Small tables with named rows and columns. After each table, cells are looked up by row and column.

Table rapod
|  | lik | vulisa | puti | giru | furitob | zaso | sipe | vas | guf |
|---|---|---|---|---|---|---|---|---|---|
| zisamu | -0.300 | -0.426 | -0.125 | 0.140 | -0.293 | 0.122 | 0.015 | -0.276 | -0.173 |
| vak | -0.044 | 0.431 | -0.012 | 0.163 | -0.064 | 0.004 | -0.444 | -0.042 | -0.680 |
| diz | -0.211 | 0.237 | -0.090 | -0.098 | -0.202 | -0.471 | -0.174 | -0.021 | -0.263 |
| sebonez | -0.677 | -0.127 | -0.250 | -0.765 | -0.161 | -0.234 | -0.219 | -0.351 | 0.397 |
| nug | -0.119 | -0.197 | -0.296 | -0.202 | -0.256 | -0.197 | -0.292 | -0.140 | -0.315 |
| fale | -0.177 | -0.580 | -0.499 | -0.761 | -0.252 | -0.475 | -0.205 | -0.319 | 0.033 |
| siz | -0.245 | 0.231 | -0.705 | -0.365 | -0.505 | 0.538 | -0.131 | -0.238 | -0.441 |
| rato | -0.361 | -0.328 | 0.166 | -0.314 | -0.055 | -0.612 | -0.251 | -0.331 | 0.163 |
| sona | -0.316 | 0.395 | -0.125 | -0.165 | -0.164 | -0.040 | -0.048 | -0.253 | -0.153 |
| sepe | -0.319 | -0.356 | -0.628 | -0.076 | -0.151 | 0.201 | -0.224 | 0.161 | -0.312 |

sebonez, lik => -0.677
nug, giru => -0.202
diz, vas => -0.021
vak, zaso => 0.004
fale, furitob => -0.252
fale, giru => -0.761

fomatod
columns: para, palid, kef, fil, rap
vedides: [-31.76, -6.88, -0.42, 4.21, -17.41]
nug: [-9.56, -13.57, 29.84, -9.52, -20.84]
logidug: [-20.52, 2.35, -12.76, 1.03, -3.87]
gelobe: [-27.36, -4.67, -39.60, -3.64, -25.88]
gizen: [19.15, -2.23, 63.40, -26.08, -21.14]
sar: [-32.29, -0.20, -24.57, -6.97, 22.55]
pelena: [4.55, -9.18, -68.82, -3.61, -19.20]
foro: [-27.48, -13.14, -35.98, -1.09, -23.66]
sodu: [-32.47, -15.27, -55.56, 8.81, -10.94]
mave: [-19.78, 0.86, -4.44, 14.51, -20.10]
zunidu: [3.64, -5.84, 8.38, -33.76, -5.99]
kanuli: [6.76, -10.80, 32.80, -12.88, -21.50]
dup: [-5.62, -1.72, -17.31, -2.41, -30.69]
muran: [11.13, -5.84, -32.88, -11.58, -21.34]

pelena, para -> 4.55
pelena, rap -> -19.20
gizen, palid -> -2.23
logidug, palid -> 2.35
nug, para -> -9.56
zunidu, fil -> -33.76
vedides, kef -> -0.42
vedides, fil -> 4.21
gizen, rap -> -21.14
foro, fil -> -1.09
foro, palid -> -13.14
dup, palid -> -1.72
logidug, para -> -20.52

Table kuz
cols = fub, teb, binaf, mupine
kis: [30, 16, -3, -2]
nef: [2, 31, -98, -8]
kasenot: [5, -58, 13, -8]
lagi: [21, 18, -8, 1]
tukino: [46, 57, 46, 28]
sen: [-12, -37, 50, 1]
remivo: [16, 19, -6, 30]
dez: [37, 4, 72, 13]
dozib: [-43, 18, 47, -2]
begon: [38, 8, -33, -2]
vuvoz: [-46, -25, 64, 7]

binaf of lagi = -8
binaf of dez = 72
binaf of nef = -98
fub of kis = 30
teb of nef = 31
binaf of tukino = 46

gor:
	rik	tel
mer	85.227	81.424
rusemal	84.140	58.587
pubale	93.884	24.390
mubeto	95.154	29.016
gozotom	62.387	50.003
davev	94.948	54.736
gal	91.058	73.924
dok	94.303	59.855
nanu	95.442	30.835
revoraz	95.944	38.026
runidu	86.655	85.562
zodido	84.891	39.519
dof	85.927	81.416

rik of davev is 94.948
tel of mubeto is 29.016
tel of nanu is 30.835
rik of dof is 85.927
tel of dof is 81.416
tel of mer is 81.424
rik of pubale is 93.884
rik of revoraz is 95.944
tel of gozotom is 50.003
rik of rusemal is 84.140

dop =
         lavu  filibu  semun  tonuz  maz
sibek     558     821    485    313  421
pas       397     407    543    489  622
gurodet   493     603    543    429  240
baligiv   597     588    411    308  572
pok       503     600    586    394  632
vaso      512     604    565    345  726
baze      528     616    557    347  716
ses       576     699    514    361  548
lerul     556     461    571    627  495
nep       504     552    517    424  235
fefibi    476      97    397    747  355
mumi      606     707    583    319  612

What is the semun of baligiv in dop? 411
What is the lavu of fefibi in dop? 476
What is the tonuz of nep in dop? 424
What is the lavu of gurodet in dop? 493
What is the maz of pok in dop? 632
What is the semun of pok in dop? 586
What is the lavu of vaso in dop? 512
What is the semun of mumi in dop? 583
What is the filibu of nep in dop? 552
What is the lavu of pas in dop? 397
What is the maz of fefibi in dop? 355
What is the semun of vaso in dop? 565
What is the filibu of gurodet in dop? 603
What is the filibu of baze in dop? 616
What is the filibu of pas in dop? 407
What is the filibu of fefibi in dop? 97
Which row has the largest lavu? mumi

